One turn sends every row of this set to another row. A few are shown first. Where does it send the rows asked after them?
j21: [ -6  -6   7  11  -3   6  -3   0   0 -12 -11  14   6  13   0   4 -13   0
   1  -2  15  -8   6  -3  -1 -16  -6   7   2  19  -8   8   1 -15]
j338: [ -3  -6   2  -2 -17 -14  -7   4   5   0  -9  -6  -5  15   2   1   7  -9
  -4  10 -13  -5  14  -9  10   5   3   1  -5   6 -20   6  -8  -3]
j408: [  1 -28  12   8  -1 -12   1   2   0  -7  -2  -1  -3  11 -13   9  -6  -1
   6 -13   7  -2   0  -2  -1   1 -12  10   6   8  -2   0   0   2]
j880: [ -6  -5  11  10   2  13   0   4   1  -7  -4  -3  -2  -7 -10   0  -8  -1
  -9   6  -9   6  -6  14  -4   0 -34   0   8   1   4  -1   3  -6]
j641: [  4  10  -5 -12   8  -3   3  10  -6   7  -2  -7   1   8 -13   2  -4 -13
  -6  13   5 -17   5   0   0   4 -15   9  14  -2 -13  -6   6  -3]
j313: [ 16  16   1 -10 -11  -4   0  -3  -4   3 -20 -11   0 -12 -12   8   2   6
   5   8 -11   0  -6  10   7   4  -6   8  -9  -2 -12  -7   4   3]
j664: [ 10  -6  -7  -7   8  11  -4   1  -3   1   5  -4  -1 -17   7  -2  -4  -6
   0  -6   7  -7  16  10   6 -13   1  -2   3   8 -20   3   4   2]
j304: [ 20  -5   4 -13  -8  -7  -8   2   9 -17 -17  -3  -3 -11   8  -3   2  13
 -10   9  -5   9  -3   8   0 -10  -9  -3  -3 -10 -10  -3   3  -1]
j793: [-10  13   6  13  -4  16  10 -11  -8 -12  -5   0  -1   8  -4   2   2   8
 -10   8  -3  -2  -9  -4   1  -5  15   7  11   2 -13  14  -2 -10]
j720: [  8  -2   2  -5  -6   0   1 -15   2  -6  -5  -3  -5  16  11  17   9  11
   3   8 -22  -1 -13   6  -7   7   6  -3  -9   0  -1  -4   0  -7]
j613: [  5   7  -1 -10 -11  -2   8  -3  -3   5  12  -1   4   4 -16  -7  -1  -3
  12  -5  -4 -11  -9   6  23  -2  -2   2  11   8  -4  12  -5  -7]
j683: [ -7 -10 -14   0   1  -6  -7 -14  -6   9  11  -4  -2   3   0   3   7   4
  -8 -12  -7   4   6   1   1   4   0   8   2 -14   5   7 -10   9]
j609: [  2   2  -5  10   0  -2  -4  11   7   4   3  -7 -19  -3   8   0  -3   4
  13   4  -9  12   6   2   1   0  -4  -8  -2  25  -1 -10  -1   2]
j771: [  3  12  -2  17  -3   7   5  -1  12   3  -5  -5   1   1   4   6  -2   9
   5  -9  -3   0  16  15   7  -1 -15  -9  -8 -15 -18   0   3  11]
j649: [  2  18 -10   9  -5   0  -3   2   3  -6  -6  -2  -1  -2  -1  15  -9  -5
 -16 -14   3  -3  -5 -15   1   0 -19   8   3  -8   8   3   5 -11]
j857: [-12   8   4  11  17  -9   5   6  -3 -10  -6   7   9   7   3  16   6  -4
   7   4   2  -2  -4  14  -5  -6   6   4  15 -11  -4  -1   1  10]
j847: [  2   7  11   3   2  -8  -1 -10   3  -7   0  16  11   5   4  -4 -11  10
  -9   9 -13  -3 -15   8 -21  -4   1  -9  11 -11  -7   7  -3  -6]
j877: [  1  -4  -4  -3 -23  -2  -2  12  11   0  -3   2  13  -2  10  -3  -7  -5
 -10   0 -10  -2   8   2  12  11 -17   2   2   4  -4  17  -5 -12]
j909: [  3   2  -8   2   4 -33  -2   7   3  -7   6   2  -1   1  -1   5 -11   5
  -7  -6   1  14 -15   3  10  -3  -7  -6  -3   3   3   4  -3   8]
j64: [-28   5 -11  12  10   5  -1  -1  -7  -3  -8 -13   8   2   5  -1  -1   1
   6   4   4  10   1   0   1  -2   3   3   7   8   5   4   8  10]
j949: [ -1 -11   3  -1  -3   4  -6   3   6 -13  -9  -7   3  13  20 -12  -3  13
  -9   0 -10  -9  -6  13  11  -5   7  -6  -8   2 -10   9   4 -19]
j275: [ -5 -11  14   6  -6   3  -1   1   7  -6  -2   0 -13  26  -2   0  -3   4
   6   8   4  -2  -3   8   2  -2   5   1  10 -13 -28  -2   1  -8]
j844: [  3   6  -6 -10   9   1   1   2  -5  -3  -8 -13  -2  19  -7 -16 -22  13
   8   1  -6   7  -3   0  -4  -8 -13   2 -10  13   2   5   0  -3]
j122: [  9  16  -1  -6  -1   5  -3   2   3  -1  -4  -1  -4  -2   4  -3  -2   0
   7  10  -4   2 -11  -4  -5   2  18  -4   3  -5  23   3   1 -12]
j920: [ 22  11   1   2  13  -1  -7  -2   5   8   0  -5   5  -1   4  -6 -17   8
  15   4   5   4   6   3  -7  -9   2  -4  13 -14   3   8  -6   0]

j949 moves to j720
j64 moves to j408
j304 moves to j122
And these:
j641 moves to j664
j613 moves to j771

